In the data rows, the value 128 means zero.
Here are some points:
[183 120 184 179 197 123 109 103 125  47 117 190]
[163 143 142 145 170  82 110 139 115 107 131 153]
[ 94  89 159 116 103 150 147 143 164 141 101 157]
[147 157 123 100 159 124 145 145  90 101 106 135]
[167 128 124 163 200 148  80 137 113  95 127 171]
[ 96 136 159 115 121 127 119 134 169 123  90 103]
[ 92 126  98 117 102  83 143 139 135 154 130 123]
[116 127  79  93  77  97 148  98  92 123 137 154]
[ 80  85 195 134 138 142 115 161 208 125  98  92]
[122 114 100  83 123 133 162 133 165 149 137 149]
[126 160 126  93 127  76 121 177 122  96 116 140]
[167 118 171  75 144  57 171 140 147 159  98 143]
[164 150 116 117 172 121 107 119 113 131 126  71]
[163 132 119 138 176 105 149 145  91  70 156 147]
[125 121  77  67 120  93 133  95 106 172 128 113]
[135 135  95  69 147 123 147 195 166 128  81 123]
[128 123 122 124 107 148 128 108 120 152 150 118]
[145 160 142  93 123 114 130 115 109 121 100 166]
[121 100 175 206 135 183 136 105 160 135 113 131]
[129 138 106 143 133 140 125 105  54 138 140 140]
[145 110 112 119 111 119 153 138 110 133 151 147]
[176 153  98 139 172 116 113 101  90  66 103 144]
[109 128 141 115  91 124 134 117 131  94 154 143]
[128 172  82 105  80 146 121 106  86 183 124 145]
[163 136 117 220  91 187  56  54 100 171 151 119]
Then 33 other points, each followed by its number:
[113 170 150 134 157 105 129 198 131  73 120 166] 0
[162 129  83 176 127 112 115 114  98  73 122 146] 1
[120 151 114 144 157 138 122 111 129  87 127 148] 2
[ 61  96 157  47  76  98 171 145 157 111 107 136] 3
[ 97  82 111  99 119  80 147 153 171  97 108 140] 4
[105 172 135 162 110 140 117 119 146 105 141 132] 5
[124  68 155 105 136 123 149 204 186 114  94  79] 6
[137 158 150 165 142 107 117 100  78  70  99 175] 7
[116 129 178 118 113 140  77 136 113 109 107 102] 8
[ 82 102 148 117 148 164 113 122 176 103 110  97] 9
[168 156 118 155 157 138 111  79  97 165 120 102] 10
[154  95 129  69 171  56 156 206 172  84 108 147] 11
[115 159  67  54  67  43 193 159 122 152 139 152] 12
[157 129 131 115 158 124 123 131 110 171 124 120] 13
[103 126 125  94  96 189 134 108 175 167 142 109] 14
[115 113 160 101 106  97 158 158 113 148 119 140] 15
[113 121 147 137 118 117 127 188 150 160 118 144] 16
[108  97 117 153 118 178  94 108 124 141 135 112] 17
[ 93  79 148 171  99 154 126 103 180 133 138  86] 18
[180 181  99 182 161 183  55 104  88 160 134  96] 19
[101 140 170  87 118 161 157 134 183 152 109 106] 20
[144 116 192 179 104 223  73  40 144 161 176 117] 21
[146 102 117  37 157  65 153 152 135  93  87 138] 22
[197  92 146 142 191 101 146 136 131 137 129  97] 23
[203 155  99  78 177  58 137 172 126  87  82 113] 24
[158 161 136 156 128 134  89 142  82 179 152 129] 25
[136 151  57 152 101 125 111 105  89 152 133 117] 26
[ 94 106 174  92 138 116 147 184 183 129 111 129] 27
[112 135 179  89 148 102 146 162 204 141  92  85] 28
[ 72 115 146 109  56 128 135 144 194 141 131  88] 29
[148 136 121  51 140 104 163 179 121 114 123 160] 30
[206 209 112 239 193 171  90  80  97 140 152 118] 31
[ 93 119  43  62  71 157 124  73  78 211 135 120] 32
Which of these numbered points is nearest to each point below, looking only along the 5 directions in which the first points spread most? Its number follows each.
[130 140  72 142  93 113 148 128  89 131 157 151] > 26
[139 139 105 118 151  73 146 134  94 164 126 140] > 13
[146 133  77  82 113 112 144 135 135 138  99  96] > 13
[ 80 112 161 241 105 216  74  47 113 136 198 139] > 21
[ 97 150  87  34  39  66 191 149 113 137 141 160] > 12
[ 71 155  52  93  41 153 135 101  99 159 157 103] > 32
[164  95 149 201 155 122 132 110 116  34 146 159] > 7
[124 160 134  75 131  88 144 167 102  95 133 126] > 30
[130  99 186 156 129 143 139 151 162 106 143 102] > 9
[215 142 108 212 184 167  86  93  67 116 127  89] > 31
[147 156 148 146 173 111 141 157 125  51 104 127] > 0
[145 136 122  60 138  33 169 184 125 126  80 121] > 22
[ 40  70 186 142  80 185 109 123 172 146 143 115] > 18
[185 129 206 232 164 113  97 143  91  58 166 161] > 7
[143 134 108 139 114 156 130 145 104 169 141 111] > 25
[203 124 131 227 167 120  99 135 127  79 105 142] > 7
[139 138 135  32 138  28 192 170 136  96  81 124] > 22
